0.258,-2.783,3.724,-3.609
-0.248,1.708,4.574,4.348
3.252,2.066,0.226,3.554
4.367,-1.367,2.827,2.385
-6.449,-0.644,1.348,-2.453
->
1.708,4.574
2.066,0.226

-3.376,-0.286,1.751,-0.857,-0.963
-4.807,-6.387,2.802,2.957,-1.262
2.295,-1.643,0.809,3.460,-2.820
0.526,1.406,-2.268,-2.283,-4.163
->
-6.387,2.802
-1.643,0.809

0.152,0.119,0.052
3.878,2.594,7.720
4.250,2.842,7.720
->
2.594,7.720
2.842,7.720

3.185,-3.184,0.086,-3.400,1.642
4.757,0.340,-2.699,-3.387,3.261
-0.471,5.695,-0.750,-1.273,-1.696
-1.943,-2.722,6.015,0.216,1.825
-5.347,-1.951,2.717,6.228,-1.111
->
0.340,-2.699
5.695,-0.750

-0.729,4.508,0.846,-4.604
-1.520,0.375,-1.402,-6.544
-2.379,-0.645,0.141,5.537
-2.732,-0.166,1.315,0.523
-3.693,-2.702,0.043,-7.626
->
0.375,-1.402
-0.645,0.141

0.068,0.924,-3.806
-1.355,1.241,1.987
1.360,0.740,-4.385
-0.773,-1.177,1.282
-4.165,5.870,-4.273
->
1.241,1.987
0.740,-4.385

5.937,2.379,1.051,-1.149
-3.571,0.100,3.696,-0.656
1.874,-3.940,1.242,-4.681
1.698,-5.924,-0.355,-3.536
-4.458,3.760,-2.826,3.816
->
0.100,3.696
-3.940,1.242
---
-0.419,7.369,3.009
5.916,-3.666,2.733
4.164,-1.794,-4.614
4.006,1.077,-6.375
4.754,-1.577,-3.262
->
-0.419,7.369
5.916,-3.666
4.164,-1.794

5.968,2.392,1.040
-0.628,-0.870,4.304
-3.340,-1.241,-1.666
-0.964,-2.898,3.180
5.544,0.905,0.423
->
5.968,2.392
-0.628,-0.870
-3.340,-1.241

-1.254,0.722,1.461
-3.469,-1.214,2.684
-5.364,-5.924,4.927
1.726,-2.386,-0.264
-3.279,-2.883,2.966
->
-1.254,0.722
-3.469,-1.214
-5.364,-5.924

3.401,-1.055,2.444,-4.072,2.933
2.573,-0.442,-2.751,-0.915,3.000
-0.840,2.157,2.405,1.599,2.048
-0.521,1.689,-0.520,-1.216,-5.540
->
3.401,-1.055
2.573,-0.442
-0.840,2.157

0.444,-2.576,-0.486
5.873,2.487,0.415
-2.150,0.311,0.808
->
0.444,-2.576
5.873,2.487
-2.150,0.311

3.118,-3.551,-1.253,-0.305,-2.211
-1.280,-0.584,2.189,2.560,-6.540
0.143,-6.620,-0.772,3.756,-2.183
-0.368,-0.151,-0.981,1.902,-7.283
->
3.118,-3.551
-1.280,-0.584
0.143,-6.620

-3.255,-6.684,3.335,7.816,-1.033
1.027,1.004,-4.781,-4.705,-4.430
-3.755,-3.986,4.294,7.461,-1.902
->
-3.255,-6.684
1.027,1.004
-3.755,-3.986
---
-5.860,0.232,4.427,-0.493
0.170,-1.831,1.657,-1.916
1.578,1.069,0.270,0.891
->
0.170,-1.831,1.657
1.578,1.069,0.270

-2.055,2.157,3.472,-2.415,1.181
0.281,4.672,-3.800,-0.680,1.555
-6.193,1.463,1.641,-0.435,1.337
->
0.281,4.672,-3.800
-6.193,1.463,1.641

1.810,-4.045,-4.428
2.998,0.060,2.471
5.546,1.365,4.832
-0.626,-0.413,0.782
->
2.998,0.060,2.471
5.546,1.365,4.832

0.649,5.157,2.756,3.041
-4.518,-3.211,7.126,-3.513
-0.833,-4.720,-5.039,-3.271
-0.602,-1.731,1.566,-1.410
->
-4.518,-3.211,7.126
-0.833,-4.720,-5.039

0.633,-4.726,0.661
-2.363,2.036,-6.702
1.629,-3.049,-2.751
->
-2.363,2.036,-6.702
1.629,-3.049,-2.751

-2.331,3.920,0.623,-0.235,0.781
1.110,-0.726,-5.714,-1.061,0.925
-0.402,1.726,-2.564,-1.672,0.849
0.184,0.967,0.995,-1.035,0.579
->
1.110,-0.726,-5.714
-0.402,1.726,-2.564
---
3.558,-1.092,2.369,0.049,-4.400
1.692,-0.697,-3.102,-5.754,2.055
-1.056,5.547,3.732,-2.686,2.955
-4.374,-4.325,-1.211,5.611,3.104
0.862,-2.250,-2.396,-5.297,2.641
->
1.692,-0.697,-3.102
-1.056,5.547,3.732

-4.084,-1.180,4.953,2.718
0.228,-0.533,-5.009,-1.413
5.574,4.556,-0.624,3.706
->
0.228,-0.533,-5.009
5.574,4.556,-0.624

0.004,0.033,-0.226,0.431
0.257,1.073,-0.050,0.277
-0.803,-0.952,-7.789,-5.527
->
0.257,1.073,-0.050
-0.803,-0.952,-7.789

-1.206,1.607,1.484
1.185,5.702,2.307
0.587,0.242,0.249
1.185,-1.123,0.249
->
1.185,5.702,2.307
0.587,0.242,0.249

4.770,-0.863,1.470,2.458,-1.471
1.041,-1.956,-0.093,6.066,-1.838
4.715,-0.011,-4.213,-0.201,-0.173
->
1.041,-1.956,-0.093
4.715,-0.011,-4.213

1.685,0.127,-2.540
-1.595,1.642,2.012
1.763,-1.271,1.085
3.154,0.401,-6.299
-0.393,1.684,-0.205
->
-1.595,1.642,2.012
1.763,-1.271,1.085
